Each path below is one point turned by a fixed rotation once a step. After each direction that follows a path, write how fast that rotation turns it, in degrees a step (0 if it stays still).
Each turn is a multiple of 5 degrees from 10 to 175, or 0.
Each row of a path follows its step; steps can be skipped.
path 1
step 13: [-10  -9 -13  -3  22   8  -2  -1 -10   7   5  -2   0   9   7   5  -7   4
   6  -2   1 -15  -2   3  -3   9  -1 -18  -5  -8  -5   5 -12  10  -5  14
  -1  -3  -1 -14 -12  -3  24   7  -1   7   5   6   6]
step 16: [ -1  -5   6  11  12 -14 -23  -5   1  20   2   6   9  -1  11   2   1   6
   5   6   5  -2 -12  -8  -7   6   0  -6   6 -14  12   6  12 -11  -2  10
  -3  11   8 -10   9  -4  10  -2  -2   1   7 -13  -6]
step 17: [ 12  -3   6  -5  -1   7   3  -3   6   1   0  17 -13   0  -9   2 -14  -5
  15 -13  -8  -5  -4   4  11   7 -12 -24  14 -12   6   3  -9  -7  -6   4
  -1  -2  -6   5   3  -3   0  -1 -13   1  17  -8   6]
step 22: [  4   0  -3  14  -7  -3  -8  -4  -4   2  -7  14  13  -4  -2   8   5   2
   8 -14  -3 -12 -18   9  13  -2   4   1   2  -5  26  12   8 -10  -9   8
   3   6   4  -6   1  -3  13  -6   6  -8  -8   0   8]
step 25: [ -7  -8  -9   8   3  11   5   4   0   5 -11  -7   5   7   1  16   7   4
   3   0   1   1   6  17 -10   0  14  -6   1  -1  10   2 -16   2 -16   9
  22  -1   5  11   1 -13  13   1   9   3  -2  -5 -11]
step 31: [  3  -5  -9   0   7   4   2   9 -11   3   8   4  -3   7  16  15   7  10
   1 -25   0  -4   7   4  -5  19  10 -12   7  -5  -2   8 -23   7   2   3
   5   2   6  -2 -13 -11   3   4  -5   1  -3  -7   3]
step 34: [ -8  -6  -1   4   2 -24  -3  -8  -1   1  -2 -11  10  -8   4   9   3  11
   8 -12 -15  -6 -11  -8  -6  11  -1  -4  20  -9  11   9  -4   0   3   0
  -4  16  -2  -2  17  -2   4  -2   0   9   7  -4   0]
step 38: [-16 -11 -10  -5   4  -9 -19  -6   4   1  -5   6 -15   0   0  -4  -8  -3
 -16 -13  -9  12   7  -1  -6  15  -3  -6  11 -12 -14  12  -7   1   6   6
  -3  -5  11   3  -9  11   1  -1   9  -4  -3 -10   4]
step 40: [ -1   4  -8   2   5 -10   0  -9  -5 -17  -5   9   9  -6   2   5   9  -7
  15 -12 -12  -4 -16  13  16   8 -14   0  10  -2   5   6  -6  -2  -9   1
  -1   9  -5  -1   8  -5   5   7  19   5   1   8  12]
Speeds:
[-1 -2 -2 -3 -2  2  1  2 -2 -3 -2 -4  3 -1  1 -1  0  0 -4 -9  1  2 -1  0
 -2  2  3  5  3  1 -1  1 -1  1  3 -3  0  4  0  3  2 -2 -2 -1  1  0  0  1
 -1]
10
[-4  1 -1  3  0 -3  0  0  1  0 -2 -3  4  2  2 -1 -1  4  0 -3  3  0  0 -3
  6 -2 -2  0 -3  2  2 -2  1  2 -2  2 -4 -2 -4 -1  6  1 -1 -1 -1  1 -1  0
  3]
55
[-1  0 -2 -2  4 -5  0 -6  1  0  3  4 -2  1 -1  1  3  0  1 -1 -2  2 -1  2
  0 -6  2  2  5  1 -1  2  5 -3  0 -1 -3  3 -2 -1  3 -2  2 -2  0 -4  0  0
  0]
60
path 2
step 12: [ -5 -10   5  -8  -7   7  15  -3 -17 -13  13   5   5  10  21  -4  -4  -5
   3  -5 -13  11 -10   7 -13  -9   5  -4   2   1   0   0  13   7  -8  -4
  -5   1 -18   2   0   1  -2  11   9  -2   1  -1   8]
step 16: [ -2   8   4 -24   1   2  -5   5 -18   7   0  -1  -3  -9   2   7   1   7
  -9  13   4  19   5 -12  -7   4  -2  10  11  -5   7  -1  -7   0  -6   3
  -8   1  -5  11   0  10 -17   7 -11   4 -12  -5 -11]
step 19: [ -7  -6   3  -2  -2  -8   7  26   2   9   5   1   1 -11  -2  14  -2  -9
   7  -3   3  19  -7  -8   2   1   0   6   5   6  -5  -8  -7  10   3  -4
  11  -8 -12   5  18  -3  -3   2 -11  10   2   6 -19]
step 20: [-12 -14   1 -11  -1 -10   2  11  -5  -8   7   8  11  -3  -3  -2  -8   7
   6 -10  -3   0 -10 -12  -3   5   5   1   2   2  -8  20  -5   5   2  22
   8 -10 -14  -4  -1   4 -12  -1  16   8   0   1  16]
step 23: [ -8  -4   2   2  16   5 -11  10 -11  14   0  -3  -9  -5  -2  -7  -8  -2
   0 -10   3   9 -10  -8  -2  -2   9 -13  -2   0  -1  20  13  -9 -11   3
  -5 -19  -4 -12   0  10   8  -3  12  -3  11   0  -3]
step 26: [-12  -6 -11  -7  -9   0 -16   5  -8  16   7   8  16  -2   6  -3   4   2
  -3  -8  -9   6  -1  -6  -3   4  14  10   4  -7  -7  23   1   1   1   5
 -10  -2 -15   2 -18  -9  -6   8   7  -3   1   1   6]
step 29: [ -2   6   4   1   3   8   1   9 -10  -3  12   3   7  -3  12  -2  -1  -5
  -2 -10  14  19  -8   0   1  -5  -2   2 -12  -7 -14  13  13  12  -9  14
  -9  -9  -7 -17   1  -2  -1   0  11  -1   6  -6 -14]
step 34: [ -7  -4  -2 -18  -5 -14   6   4  -7   5  16  -2   2 -15  16  14  14   4
  -2   2  10  17   6  -4 -15  -6   5  14   6   6  -7   6   6 -13  -2   0
  11  -6  -8  -4   1   1  -1   4  -3   3   8  -3   0]
step 36: [ -4 -12 -11 -12  -8 -15  12  14  -2  13   1  -2  -5   3  -4  -1 -18  -8
  -5 -10 -14   9 -12   0  -6 -22  -1  -4  10  -5   1   0  -2  15  11   4
   4   3  -7   6   2   7   2   5   1   1  -2  -9   5]
Speeds:
[-1  1 -1  3 -1  5  5  5  3 -1  1  2 -2  2  0  2 -1 -1  1  5 -2  1  3 -5
  4  1 -2  0  0  0 -1 -3  0  0 -2  3 -1 -1  3  1 -2 -1 -1  2 -3  2 -4  3
 -2]
135
[-3 -3  0 -1 -2  0  5 -2  1  0  1  1 -1 -1  0  0 -3  1 -2  0  4  1  1 -1
  1  1  3 -1  3  2  2  0 -4 -1  3  2  4 -1  2  0  4  8  0  0 -2  3  0 -5
 -1]
20
[-3 -1  3  0 -4  0  3 -1 -2 -1  2  1 -2  0 -2 -2  1 -6 -1  2 -3 -1 -2  1
  0 -2 -2  1  2 -4 -1 -1  4  1  0 -6  2  3  1  1 -2  2  2 -6  1  0 -5 -1
  2]
120
[ 1 -1  1  2  2 -1  3 -1  2  1 -1 -4  1  2  1  0  3  1  2 -2 -3  3 -3 -3
 -3  2  1 -1  2  3  6 -1  0  4  2  1  1  3  1 -4 -1  2  0 -1  3  1 -4  6
  0]
135
[ 2  2  0 -1  1  4  5  3 -1  1  1 -1 -2  5 -1 -2  2 -1 -3 -3  1  0 -3  1
 -2 -4  1 -4 -1 -3 -2 -4 -2  1  0 -1  0 -1 -3  1 -3  3  1  0 -1  0  6  1
 -2]
60
[-1  1  2  0  2  0 -2  2 -3  0  1  0 -4  2  2 -2  1 -1 -6 -2  4  0  2 -4
 -2  3  2 -2 -2  0  2 -2 -2 -3  0  0 -1  0  3  3  2 -2  1 -3  3 -7 -4  1
  1]
45
path 3
step 3: [-13  14   9  -7   6  -4 -22 -17   7   6   9   4  -6   6  -6   0 -11  -9
  -3  -7   4   9   3  -5  -6  10   2   7 -12  10  10   7  10  -4  -4  -1
   8   8  -5  -8   8  -7  11 -12  15  -3  -3   0   0]
step 5: [  3   0   2  -2  -3 -13  -4  -4  20  -1 -14   7   2 -19  -5   3 -14   0
   7   6  -3   5   3  -4 -11  -3  -2  -8 -12 -10  19   9  10   4   8   3
 -10  -3   8 -11  11  -6   8   6  -6 -10   7  -2  -8]
step 6: [ -8  20   2  -1   3  -9   6  11  -5   3 -15   7  -6 -10  19  15  -7  -5
   2  -2  -1   3   2  -7  -8   2  -5  -1  -4   0  18   3  -1   8   2   5
  -8   5   7   4   7 -19   7  -2  -2 -15  -1   5  12]
step 10: [  7  -2  20 -14   0  -3 -12 -11  -3  -8 -21   1   8  -5  -7   7 -11   1
  -4   4   7   7  -7  -3 -18   1   5   0 -13  -2 -10 -11  -7   9  -5  -1
  10   6  -8  -2  11  -9   7  -6   7  -8   3  -2   4]
step 32: [-15   8  -5  -6  -8   8 -12   6  -2  -9   3  12   1  -8  -6  -1 -14   0
  -8  13  -7  12  14 -12  -4  -4   2   8  -8   9   6   6  -9   4   2  -7
   8  12   2   4  10 -11  17   0   6 -10  12 -10  -2]
step 33: [ -2  11  -2   3   3   2  -9   7  -6 -11   6   4   5  -3  -8   9 -16 -10
   3  -1 -13   5  18  -4  -8  13   1   4 -12 -15   1   9  -8  12  -3  -9
   4  -2   0   8  12  10  12  -1  -1  -7 -17   6  11]
step 34: [-15   3  -4   2  -3  -6 -20 -11  14 -13  -5  -9   8  -4   0   4  -4 -15
   0  -1   1   6  10  -2  12   9  -9  -4  -9  -7   4   9   0   2   3  -4
 -14  -7   3 -11  20   0  -4  -4   1 -10 -13  -7   6]
step 36: [ 10  11   2   1  19 -16 -21  -4   5  -3  -3  10  -8   0  -5  -3 -19 -10
   4  -5  -4  -2   1  -1   3  -8  -2  -4  -8  -2  11  -6   2  17  -3  13
   2   2 -14  -8   4  -9  -1   6   3  -6  12   4   7]
step 40: [  0  15  10  -7   4  -6   8   3   0 -20   3   8  -1   2  -4  -4  -3  -6
 -15  11  -4  15   8   2  -4   2  -1   6 -11  -1   5   7 -15  14   7 -19
  -3   2   1   6   0 -23   0  -6  -6  -8   6   5  -3]
Speeds:
[ 3 -2 -2  1 -4 -2  1  1 -4 -1  0  1 -3  4 -1  2  3  4 -1  4  3  2  1  2
 -3  2 -4  1 -3  0 -3 -2 -1  2  5 -1  4 -1 -1  2  1  0 -3 -4  2 -1  3 -2
  1]
35
[-4 -2 -1 -5  4  0  0  0  2 -2  2 -1 -2 -2  0  1 -4  0  1  1 -1  2 -2  4
  3  3 -4 -1  3  0 -1  1  0  3  1  1  1 -3 -1  2 -5 -2  0  0  4  1  2  1
 -7]
80
[-2  5  3 -2  1 -2  6  3  2 -3  0 -4 -2 -2 -2 -2  1  0  1  0  2 -3 -2 -3
 -4 -1 -1  0 -3  0 -1 -2 -4 -1 -2  2  1 -3  1  0 -2 -2 -3  0 -3  5  3 -3
  1]
35
[ 0  0  1  5  6  2 -1 -3  3 -2  0 -2  2  3  2 -5  4  2  0 -3  0 -1  2  1
 -1  0 -5 -1 -4  2 -2 -2 -3  0  1  0  0  0 -3  1  3 -2 -1  0  4  1 -4  4
 -2]
55
[ 0  3  2 -4 -2  0  2 -1 -1  4  1 -1  2  0 -1  0  0  0 -4  5 -3 -1  2 -1
  1 -1 -2 -1  4  1 -3  1 -5  0 -1 -3 -1 -4 -5  5  5  0  2  3  0  0 -2 -3
  0]
45
[ 2  2  3 -2 -1  1  2  3  0 -2 -1 -1 -4  0  0  3 -1  1  0  0  0  5 -3  1
 -5  3  3  0  1  1 -1 -2  2 -3 -2  1 -1  3  2  4  4  2  1  1  3  3 -5  5
 -2]
160
[-2  3  1  4 -2  1 -2  1  1  2  2  1 -3  4 -3 -1 -2 -3 -2 -4 -5 -3  2 -1
  0  3  1 -1  0  2  2 -2  0  1 -2 -1  5  2  1  6 -3  1  0 -1  3 -1  3 -1
  1]
85
[ 0 -1  1  2  1  0  1  1  1  1  2 -2  0 -4  1 -1  1  2 -5  0  2  2 -1  0
 -3  2  0 -2  1  1  4  9  1 -1  1 -5  7  1 -2 -1  1 -1  1  2 -1  3  1  1
  1]
40
path 4
step 2: [ -4   3  12  12  20   9  -4  -2   3   0   2  -3   9  10  12  -5 -14 -12
  -7  -2  -7   7  -3  -2   3  -4  -1  -1 -12  -4   5  10  -2  -1  -1  -3
  -4  -6  15   4   0  12  -2 -24  12  -1  12   4  -9]
step 15: [ 19   1   0   9  18  -1  -4   2  -3  -2  -5  -5   3   1  -4  -8  -3 -16
  -4   1 -11 -15  -6  13   2 -16 -12  -6  -8  -6  -2   0  13   4 -10  -5
  11 -11   3  -9  10   3   4   2  -9 -11  -1   1  -8]
step 16: [ -4   5  -9 -20   5  33  -5  -1  -8  -2   4  -3  11  -8  -3  -5 -12 -20
   0  -2   7  -6  -5  -7   7   2   9   2   4  -1   0   2  -2  -5 -19  -4
   6   8   6  -2  -3   2  -8   3  -1   0   5  -6  -2]
step 21: [  0  -4   3  -2   3  22  -3  -3 -19   7   0  -1  -4  -9  -5  -7 -11  -5
  -5  -6  -2  -1   4  -3  -3 -26  17  -1 -15   7   6  -1 -12  -8  -7 -11
   1 -10  -6   0  -7  10   7  -4  -8   4   3   7  -4]
step 27: [ -4   6  -2 -13  10  21  -9   4   4  -5  -4  -2   6   9  -8   2   4 -23
 -10  11   2 -11  -7  11   2  -1   5  -2 -10   5   6   1  -3   1  -2   0
  21   0  -3   5   9   7 -10  -2   6  -3  16  -9  -8]
step 31: [  4 -12   9   0  14   9  -5  -4 -13   2  -3 -10  -1  -6  10  -3   0 -26
   6  -5  -7  -7   2   3  12   1  -8  -1 -11  -7   6  -5   9  -7 -17  -6
  12  -2   5  -1  11  18   0  -6  -6   0  -2  12   5]
step 33: [ 14   5  13  10  21  10  -3  -4  -7   2   2   8  -8  17  10  11  -5 -18
 -12   0  -8   9  -9  -8   8 -11  10   3  -2  -7  -8  -3 -10  -1  -4  -7
   3   4  -1   9  -6   7  -2  -8 -11 -11  -2   0   1]
step 37: [  0   2   2   2  16  20   6   4 -12  -8  -2  -7  -8  -9  -7   1   2  -2
 -16 -10   7 -10  -5  -1  -6 -10   6  12 -11   7  -3   9 -19  -8  -2 -16
  -3   3  -1  -1  15   1  -4   0 -11  -5   6   3 -15]
step 39: [ -5 -13  -6  -6   1  10  -5  -6   1 -19   3  -2 -13  -5  -6  -3 -15 -12
   5  -6   5  -4 -21  -5   7  -1   5   5  -2  -4   1  13  -6   2  -4 -12
   9  -2  -9  -2   9  16 -14 -14  -4   5   6   4   9]
Speeds:
[ 1  0  2 -6  1 -4 -5  1  1 -4  0  0  3  3  0 -5  1 -2  0  1 -1  0 -1  0
 -1  4  0 -2  0  4 -4 -1  2  1 -1 -2  2  0 -2 -6  3 -3 -1 -2  5  0  0  1
 -2]
25
[ 4  2  0 -3  2  0  0 -2  2  2 -4 -3 -1 -1  0 -1  0  2 -2  0 -3  4 -1  1
  3 -2  1  3 -2 -3  1  0  4  5  6  1  1  5  1 -1 -1  1  2 -2  1 -4  0 -1
 -2]
140
[ 0 -2 -1  0 -1  0  0  0  6  0  2  1  3 -2 -2 -1  3 -3 -3  3  1 -4  0 -4
  1 -5  3  2  2  0  1 -3  0  0 -2 -5  3  3 -2  1  0 -1  5  1 -1 -3  0  2
  0]
65
[ 1 -2 -3 -3  0  1  0  0  0 -2 -6 -1 -2  1 -2 -3  3 -3  5  0  0 -5  0  2
  3  3 -1  0  4 -1  0  2  3 -1 -1  6  2  2  1  3  0  1  0  3 -1  0  3  2
  0]
95
[ 2  2 -5  0 -4 -1 -4  0  4  1 -2 -1 -3  0  1  2 -1  1  0  3  4  1  4 -1
  1 -1 -1 -3  0 -1  4  6 -1 -1 -3 -2  1 -1  2 -1  4 -1 -3 -3  1 -4  2 -1
 -1]
155
[ 3  1  6  2 -2 -4 -2  1 -2  1  1  3  1 -2  3 -3  1  0  1 -1  1  0 -1  1
  3  0 -6  0 -1 -1  1  3 -2 -1  1 -3  2  2 -4  1 -3 -2 -3  0 -6 -3  2  1
 -3]
160
[-2  2  1  2  0  0 -1 -1  3 -6  1  3  0 -3 -4  2 -2 -1 -2  3  0  4  0 -3
  7  2  0  0  0  3  1  0  2  2  0  5 -3 -2 -2  2 -2 -2  0 -4 -2  0  1  2
  2]
65
path 5
step 3: [  0   3   1   2   9 -14  -3  17  10   0   6   5  10 -18  10  -9  -5  -1
  10  -8  -3  -4   2   4   0 -10  10   6   1   3   1  -9 -15   8  -3  -1
  12   7 -10  -5   7  -1 -16   0 -20  -9   5   6  13]
step 6: [-10  -5  -5   1  21  -7  -4   2   9   3  -7   5   2  -4  -1  10  -3   0
  18  -4   3  -4 -12  11 -16   8   5 -17  -1   9 -10 -12  -3  15  11   6
  -6   8 -10 -10   0   1 -12  -4  -7   6  -4  -4   1]
step 10: [  3  -8  -8  15   9 -20   1  -5  13  -7  -5   2   2  -2   2  -4   8  -7
   3 -10  -9 -13 -12   8   6 -13   2  12   5  -3  -9  -7 -17  -7   2   4
   8   4  14   1   4 -12  -5   1  -7   1  13  12   6]
step 11: [ 15   7   2  -7  16 -12 -12   7  -8   6  -4  12  -2  -4  -4 -10   8 -16
   8 -12   9   7  -2  -4 -11  -8   4   5  -1  10   0  -3  -2   7  -5  17
  12 -12   4   0  12  -5 -17   6  -2  -1   4  -7   5]
step 16: [  3   0   8  -2  12 -12  -3   2   0  -4 -13   9   8   5   0   8   3   8
  19 -10  14 -15   9   9   1  -9  -2  -5   1   1  -5 -10  -1  10  16   8
   7   0  -2   3   7   5  11  12  -9  14   2  11  11]
step 24: [  7  -6   1  -8  28   5  -1   3   8  -6   1  -1   9 -11   4  -5   2   6
  12  -8   6   2   1   8 -20 -27  -9   1 -10  -3  -1  -7   8  -5   3   5
   0  -2  -5  -4   8  -2   9  -2 -17  -1   8   3  -1]
step 26: [ 13   7   2  -2  10  -9   0  -1  10   5  10   1   0   8   5   6   2 -19
  11 -10  18 -18  -2   3   2 -12  -4  -5  -3   3   3 -11   7   9  -3  13
   2   7  -1   4 -10   0  -8 -13 -17   6   4   0   9]
step 38: [  3  -2  -5  17  10 -12  -5   3  -5   5  -6   2  -3   5  -1  10   3   1
  19 -17   5  -9   1  -6 -18   3   5  -3   2  -2 -11 -15   8   2   2   2
   5   4   2   7  12  -6 -14  -9  -6  -8  13 -15   6]
step 40: [  2 -10  -4  21  18  -7  -2  -6  11   4  12   3  10  -5  -5  -1  19   1
  10  -9   3  -6 -23   4   7  -4   1  -5  -2 -13   1  -1 -10  -6   6  -4
   3   4  -8   3   4 -10 -10   7  -5   6   2  -2  -5]
Speeds:
[-3  0  4  4 -4 -5  1 -1  0  3  2 -4  2  0 -3 -2  0 -1  2 -2 -4  1 -2  3
  1  2  1  2  0 -2 -2  0 -4 -3 -4 -4  1  2 -4  2  1 -2  0  2  3 -3  2  1
  2]
145
[ 0  1 -1  4 -2 -3 -3  0  0  3  2 -3  1  0  1  0  2 -4 -5  1  5  5 -2  0
  3 -1  6  4 -2  0  1  1  2  2  2  4 -1  0 -3  0  1  1  2  2 -2  2  0 -1
 -3]
100
[ 4  3  2  1  0  4  5  1 -1  0 -1  1  1  3  0 -2  1 -4 -3 -1  0  0 -3  3
  4 -2 -1 -1  1 -1 -1 -9 -3 -1  3  1  0  0  1  0 -3 -1  4  1 -1 -2  3 -2
 -2]
135
[-1  1 -1 -2 -1 -2  0  2  0  1 -7  1 -5 -4  2 -2  2  0  0  1 -4  1  4  1
  1 -4 -1  3 -3  2 -1 -2  1  1 -1 -2  2  1  3 -1  5  0  2  4 -2  0  5  2
  0]
55
[ 6  1 -4  1 -5 -3 -4  0  4 -2 -3  1 -1  2  1  0 -2 -1  2 -2  2 -1  1 -1
 -2  0  1  5  3  3  1  0 -1 -4  0 -1  3 -1  1  0 -5  0  0  1  4 -2  2 -3
  0]
40
